In the data rows, 128 means zero.
Here are some points, one per row:
[157 156 135 134 152 157 181  41 129  35 172 146 111 103 102  78 162 125
 125 194 172 124 116 132 163  83 155 135  93 163 208 122 131  89]
[ 83 131 118 173 105 152 127 187 102 143 188 133 109 143 138  97 165  70
 126 127 144  96 122  90 103 164 102 112  82 142 103 154 126 130]
[126 127 126  90 179 109 133  80 134  62 137 150 149 111 113 149 185 105
 207 121 134 130 117 101 120 173 122 182 147 130 163  67 118 165]
[189 104 149  98 146  47 141 192 105 130 115 162 120 142 140 112 127 114
 128 122 163 158  80 142 137  86  95  62 143 182 137 122 142  95]
[130 129 114 139  70 101 143 148 121 128 146 135 136 113 101 101 122 126
 122 114  57 199 151 138 129 138 146 161 123 117 140 202 128 161]
[ 45  64 148 121 117  68 184 129 141 129 120 151 147  68  99 175  94 148
 121 150 103 121 134 113 150 126 149  98 143 108 144 125 105 152]
[154 104 125 141 106 203 151 124 115 144 124 141 108 142 255 104 128 128
 157  58 149 242 145  81 137 128 128  82 143 129 123  64 114 151]
[145 167 105 117 104 163 207 112 154 126 102 155 210  70 162 191  78  55
 113 120 213 104 130  95 118  69 160 203 107 150  81 158 139 113]
[111 125  91 171 184 116 123 142 158 205  92 113 143 106 114  59 154 157
 153  87 152 100 139 127 175 127 146 162 136 108 169 125 160 106]
[ 98 151 136 106 130 124  99 105 202 129 102 127 136 165 106 142 137 220
 124  79 125 147 163 147 163 117  93 110 123  99  61 135  77 125]
[154 138 169 151 139 105 128 112  72 132 109 163 130 140 166 171 111 119
 141 132 129  93 108 127 129 163 189 168 100 146 116 146 121 115]
[117 128 116 127 157 163 125 107 186  59 126  96 133 118 213 119 162 151
  56 130 102 108 131 120 158 133 134  99 151 148 177 169 124 140]
[ 74 156 143 130 161  70  93 163 100 124 134 140 159 126 134 126  60  90
 111 118  99 129  78  64 132 107 120 102 185 117 135 116 118 107]
[138 149 138  95 123  93 118 145 147 122 169 161 170 137 138  70 101 208
 150 181 144 116 130  75 135 149 140 107 127 120  61 123 119 129]
[ 86 132 123 150 152 112 141 103 227 138 118  93 143 157 135 115 123 214
  78  88 116 149 123 115 178 107 104  90 116 142  77 133 130 128]
[173 122  97 140 147 125 133  37 134  35 113 133 137 148 105 111 132 123
 114  95 155 110 113 131 135 178  81 105 111 115 210 166 132 113]
[115 124 148 136 133 162 136 159 164 136 133 104  96 123 190 133 164 158
   5 124 113 120 140 121 158 100 139 138 142 125 160 136 112 132]
[105 126 159 153  76 175 147 101 124 160 144 141 105 135  56 119  92 190
 119 216 117 125 128  85 111 125 121 107 211 123 155 114 145 164]
[ 93  78 143 146 106  52 185 133 148 118 111 155 149  66 135 165 141 135
 157 134  93 107 111 159 198 114 127  73 102 117 134 121 123  96]
[ 45 163 210 100 133 167 102 127 120 160 195 105 174 108 168  97 113 111
 138 126 156  99 120 228  97 167 128 120 137 139 122 131 102 118]
[182 117 198 131 129 191 120  96 121 134 122  59  95 165  95 115  85  69
 134 120  90 101 164 107 147  74 115  97 115 137 107 112 113 109]
[ 83  88 131  93  83 107 122 113  71 120 127 128 171 138 144 104 121 160
 122 143 150 169  99  87 116 123 104 140 134  94 106 134  96  82]
[164 147 157 141 155  98 122 105 109 124  72 164 127 135 157  97 104 145
 146 158 128  91 126 109 104 171 226 119 111 106  86 125 101 120]
[145 104 127 145  89  83  85 118 145 126 114 133 116  59 101 116 120 102
 111 130 144 214 187 132  80 143 133 101 109 118 127 167 131 186]
[151  86 120 133 115 155  70 163 150 145 128 119  90  93 139  72  58 123
 144 126 152 100  34 181 115  58 123 190 105 119 152 126  83 126]
[ 75 175 148 140 142 120  50 172 104 113 110 167 140 180 111 109 105 113
 133 120  77 144  72  73 179  96 116 136 117 199 135 132 121 117]
[105 163 106 129 105 136 125  90 119 113 148 115 132 108 100 101  89 101
 126 101 117 195 107 223 120 152 145 101 141 129 126  85 140 111]
[153  95 137 122 113 117 105  98 131 122 115 149 135 188 162 117 116 100
 123 187 112 255  96 127 134 174 155 144 106 117 120 137 168  88]
[130  98  83 148  95 168 136 135 152 143 119 157 136 170  79 156 131 153
 111 181 141 139 124 121 128 136 126 109 190 147 142  92 118 219]
[136  76 123 161 159 133 127 100 102 135 172 160 205 146 100 137  83 136
 114 121 152 132 181 217 125 110 120 115 164 128 112 129 138 140]
[ 80  93  86  99 111 113 135 109  55 107 109 108 135 136 137  69 116 150
 104 125 149 109 145 120  89  75  89 142 123  91  91 130 124 132]
[ 95 114 113 144 185 119 130  61 104 176 145  99 128 127 166 176 185 159
  68 160  86 145 142 155 154  93 119  90 115 135  66 136 134 118]
[169 142 110 128 174 157  90  67 106   2 111 195 129 119 131 131 121 118
 122 123 127  82 183 155 171 170  89 105 118  88 200 130  93 109]
[153 166  71 133 136 119 107 133 111  64 135 143 133 129 163 146 122 121
 139 103  79 105 165 126 118  76 161  92 123  90 151 124 196 180]
[114 115 124 163  86 143 127 119  72 118 130 158 141 135 107  73 165 174
 132 118 146 107 114 140 116 119  91 123 122 121  84 131  84 155]
[141 112 152 111 123 224 127 136 139 150 122 176 122 111  88 147 140 187
 190 110 122 108  85 158 110 138 107  91 162 140 151 181 172 164]
[109 147  71 115 145 111 114  68 130 218  81 186  83 133 116 123 127  99
 111  94 140  79 109  87 144 174 140  89 140 139 133 117 130 105]
[197 107 174 124 111 181 107 129 125 107 118  75 153 152  51 122 148  77
 134 108  69 146 148  96 157  93 172  78  95 158  90 148 101 133]
[ 97 101 143 142 132  77 137  99 115 137 128 136 109 111 125 179 161 118
 207 137 160 127 122 169 132 129 138 174  94 144 139  51  92 181]
[ 76 169 131 104 101 145 114 130 127 119 129 131  89 121  56 126 132 118
  73  90 122 187 110 203 122 128 145 136 134 112 130  67 130  98]
[ 90 146  94 128 121 120 105  63 119 226  98 173 158 126 116 147 141 105
 145 103 132  80 133  93 132 155 109 136 137 124 148  99 131  94]
[ 96  90 139 102 139 115 111 174 195 112 126 160 127 179 172  94 195  99
 171 139  98 117 145 145 129 177 142 186 123 117 102 156 201 107]
[ 98 125 145 104 132 184 155 142 125 118 122 171 106 112 100 132 156 147
 176 108 142 117 137 126 109 169 125 118 188 112 105 199 178 189]
[108 134 118 127 180 104 128  64  96 157 136 133 114 140 142 135 157 188
 125 145 110 142 131 136 100  95 147  84 100 116  20 127 124 120]
[112 193 100 137 111  94  75 139 115 109 118 118 125 161 150 138 107 136
 142 160 128 139  89  86 133  83 148 100 124 126 143 110 166 201]
[119 140 141 151 185 138 141 122 109 133 146 148  70 100 145 240  66 114
 127 104 138 148 172 118 128 104  58 187 141 120  81 161 134 113]
[179 217 123 119 138 128 244 190 119 141 131 178 160 139  84  69 128 171
 136 143  28 138 114 144 127 152 122 178 111 186 125 133 111 138]
[108 126 130 105 156 156 138 228 117 108 103  58 138 133 112 164  69 130
 109 139 132 121 148 132 129 193 112  88  83 118 187  69 117 129]
[157 126 113 124 154 113 132 111 134 243 129  93 150 110 102  80 140 124
 141  95 183 145 111 119 145 151 135 178  99 128 221 171 111 143]
[ 99 140 135 140 162 114 136 129 109 126 158 130  90  98 129 191 109 141
 131 103 157 171 114 112 172 126  97 190  92 143  50 124 136 156]
[ 88 124 163 135 107 147  94 125 156 110 105  81 160 118 240 119 148 149
  60 158 112  96 116 127 149 137 175 140 158 119 153 164 107 148]
[180 158  50  82  67 132  80 133 122 204 127 184 136 136 148 192 135 102
 118 168 125 112 185 156 198 120 138 132 122  66 166 135  69 111]
[139 135 135 101 150 119 178 106 126 111 144 125 100 119 126  81 168 106
 120 220 199 115 138 150 124  51 158 132 148 116 162 142 147  87]
[193 145 118 143 107 165 165 153 112 145 126 103 140 170 245 121 120 193
 175  64 111 245 140 124 140 141 142 136 183 107 151 108 126 122]
[165 176 101 115  93  98 111 104 132 125 134  48 108 133 168 123 120 123
 139 150 121  93 138 125 126 119 113 111 157 119 100 139 159 193]
[181 110 107 135 170 142  98 143 178  74 129 153 130  83 146 151  95 105
 112 128  87  97  47 129  80 139  90 155 181  75 125 140 103 102]
[127 114 124 165 110 142 101 155  89 137 151  95 158 116 109 162 155 152
 147 153 153 118 114  97 130 168 110 134 104 110 123 188 154  80]
[116 167 103 113 111 123 142 107  90 134 133 112 116 106 116 121 136 144
 116  98 114 153 108 122 120 113 140 123  88 147 154  99 252 148]
[102 108  96 109 126  99 105 111 126 128 148  97 144 127 126 181 152 144
 228 118 122  93 170 117  97  98 136 207 153 118 153  88 140 136]
[185 158 255 121 109  62 117 145 153 164 155 111 146 164 130 113 146  92
 123 101 173 101 138 112 129  86 146 121 126  69 121 139 194 139]
[141 127 159 159 141 135 126  71 117 126  36 142  73 155 138 114 117 130
 157 135 138  95 146 163 136 119 172 117 114 145 132 127 106  89]
[109  92 145 129  94  56 190 104 139 129 124  75 110  68 138 160 109 126
 152 128 104  94 115 145 179 132 110  71 129 157 113 143  85 117]
[161 113 101 111 121 146 129  95 106  89 150 159 139 160 147 145 163 102
 109  31  83 119 106 118  63 114 163 103 103 117 211 153 108 120]
[121 149 144 128 121 140 157 221  83 112  94 143  80 135  88 178 206 155
  42  97 178 116 144 131 130  92 125 221 175 118  99  81 140  91]
[105 103 118 114 138 121 138 211  96 121 139  56 130  98 116 164  40 166
 108 116 144 107 150 155 155 170 144  86  65 138 162  69 113 131]
[182 123 152 106 120  59 114 220 115 125 158 185 114  70 156 123 165 139
 132 125 131  92 124 119 152 102 113 122 142 200 116 140 142 107]
[ 94 125 113 123 136 105 131  92 174 126 179 151  49 156 127 117  59 117
 145 135 129 145 178  89 136 119 112 136 137 112 137 145 122  77]
[122 119 104 127 122  99 114 103 125 121 146 105 125 135 119 158 149 132
 233 113 148 105 145 125 114 101 132 195 122 154 151  73 122 169]
[ 99 158 132 113 151 143 137  95 178 127 157 166 102 148  98 130 141 124
 180 169 124 206 183 102 136 123  94 149 110 144 130  99  87 104]
[ 79 163 125 142  78 122  94 119 151 110 137 123 147 111 113 121 129  97
 136 107 107 153  94 211 135 155 128 120 137  90 121  92 161  91]
[145  83 102 121 129  88 126 125 139 130 196 154  69 198  83 142 103 131
  94 129 146  81 104 101 126 182 226 154 153 112 113 109 143 147]
[168 114 122 133 130  54  86 129 162 146 115 138 132  94 159 114 110 146
  82 143 157 117 189 140   0 119 100 106 122 166 127 101 158 138]
[128  58 143 106 131 141  81  77  99 144 115 147 139 152 134  94  84 142
 110 140  68 132 152 120 156 133  97 255 118 193 129 159 158 109]
[128 133 116 124 141 183  94 193 112 130 126 102 110 108  97 147 152 128
 151 143 147 131  76 132 104 137 118 115 118 106 127 177 122 103]
[162 134 155  92 127 147 135 102 115 120 132  10 112 130 139 147 128 105
 109 135 120  83 140 139 103 183 103 123 155 146  81 132 152 119]
[123 123  76 123 121 151 121 153 200 151 130  91 122 140 223 155 143 142
  52 143 109 115 149 141 148 103 144 107 149 160 161 169  94 142]
[108 107 133 137 103 134 141 114  78 124 144 160 145 125 112  81 121 161
 128 107 141 108 124 117 105 123  88 124 121 111  96 144  91 153]
[161 133 101 222 117 116 128 167  88 121 161  85 128 136 112 100 171 109
 134 117 161 105 120 158 118 161 113 110 154 117 109 164 129 111]
[ 90 142 144 124 145 145 137 186 115 128 123 102 100 141  90 159 167 100
 145 152 143 143 123 129 109 152 113  89  80 137 171 172 121 110]
[190 121 159 144 119  94  93 165 173 135 122 183 128  89 119 144 155 171
  92 115 147 138 168 122  13 116 118 113 101 151 143  82 130  81]
[153 118 120 117 138 151 112 157 187 147 120 128  91  73 131 115  92 147
 132 131  98 141  34 122 129 111  99 150 116  86  84 105 106 117]
[167 135 155  84 141 154 141 100 119 114 116  16  99 131 132 139 131  98
 111 140 128  98 135 140 105 183 104 111 145 151  77 126 146 133]
[144 104 124  93 106  73 124 146 123 124 119 137 118  92  97 101 143  86
 115 107 136 209 133 128 122 114 140  89 149 132 128 194 126 192]
[163 130 108 136 233 155 119 157 128 197  82 113 140  83  95  70 166  82
 154 145 121 129 159  95 173 138 165 136 123 131 166 108 122 133]
[118 182 140 139 117  73 237 188 128 125 104 123 144 185 138  81  61  99
 118 161  64 102 121 164  98 126  84 206 111 130 163 135 104 122]
[ 94  85 111 136 112 225 176 151 138 128 145 147 145 187 142  88 110  44
 117 105 138  77 136  90 140 159 101  67  76 125  73  83 151 130]
[137 187 100 165  84 164 171 114 158 103  93 128 203  98 111 181 131  85
 123 105 189 132  94 130 122 108 170 178 128 159  85 118 132  90]
[117 140  57 110 131 149 117 199 140 124 125 104 121 134  87 153 185 111
 162 135 139 143 134 119 119 139 156  95 125 120 132 186 115  88]
[ 82  96 159 145 115 182 150 127 137 123  96 156 139 158  86 164 128 138
 117 207 127 151 120 112 118 153 102 103 161 110 180  89 144 216]
[195 102 177 131 120 161 100 106 105 124 131  59 153 181  80 132 135  71
 148 139  90  87 142 120 138  92 148 134 121 136  90  73  97 133]
Along one direction, these points spread out more than along any other. Take the direction at right angles to it along which they spread out most. Go by this last direction. Where along it does each point below lie, from 0 to 99? The average is 50, and the first point in the table lies past the average. One standard deviation of the points above along it is 16.
[163 130 108 136 233 155 119 157 128 197  82 113 140  83  95  70 166  82
 154 145 121 129 159  95 173 138 165 136 123 131 166 108 122 133] 70
[119 140 141 151 185 138 141 122 109 133 146 148  70 100 145 240  66 114
 127 104 138 148 172 118 128 104  58 187 141 120  81 161 134 113] 30
[ 83  88 131  93  83 107 122 113  71 120 127 128 171 138 144 104 121 160
 122 143 150 169  99  87 116 123 104 140 134  94 106 134  96  82] 29
[122 119 104 127 122  99 114 103 125 121 146 105 125 135 119 158 149 132
 233 113 148 105 145 125 114 101 132 195 122 154 151  73 122 169] 50
[115 124 148 136 133 162 136 159 164 136 133 104  96 123 190 133 164 158
   5 124 113 120 140 121 158 100 139 138 142 125 160 136 112 132] 50
[ 98 125 145 104 132 184 155 142 125 118 122 171 106 112 100 132 156 147
 176 108 142 117 137 126 109 169 125 118 188 112 105 199 178 189] 48
[ 99 140 135 140 162 114 136 129 109 126 158 130  90  98 129 191 109 141
 131 103 157 171 114 112 172 126  97 190  92 143  50 124 136 156] 19
[ 94  85 111 136 112 225 176 151 138 128 145 147 145 187 142  88 110  44
 117 105 138  77 136  90 140 159 101  67  76 125  73  83 151 130] 69
[153 166  71 133 136 119 107 133 111  64 135 143 133 129 163 146 122 121
 139 103  79 105 165 126 118  76 161  92 123  90 151 124 196 180] 66
[169 142 110 128 174 157  90  67 106   2 111 195 129 119 131 131 121 118
 122 123 127  82 183 155 171 170  89 105 118  88 200 130  93 109] 97
[154 138 169 151 139 105 128 112  72 132 109 163 130 140 166 171 111 119
 141 132 129  93 108 127 129 163 189 168 100 146 116 146 121 115] 54
[145  83 102 121 129  88 126 125 139 130 196 154  69 198  83 142 103 131
  94 129 146  81 104 101 126 182 226 154 153 112 113 109 143 147] 51
[109  92 145 129  94  56 190 104 139 129 124  75 110  68 138 160 109 126
 152 128 104  94 115 145 179 132 110  71 129 157 113 143  85 117] 39
[167 135 155  84 141 154 141 100 119 114 116  16  99 131 132 139 131  98
 111 140 128  98 135 140 105 183 104 111 145 151  77 126 146 133] 75
[ 98 151 136 106 130 124  99 105 202 129 102 127 136 165 106 142 137 220
 124  79 125 147 163 147 163 117  93 110 123  99  61 135  77 125] 26
[189 104 149  98 146  47 141 192 105 130 115 162 120 142 140 112 127 114
 128 122 163 158  80 142 137  86  95  62 143 182 137 122 142  95] 39
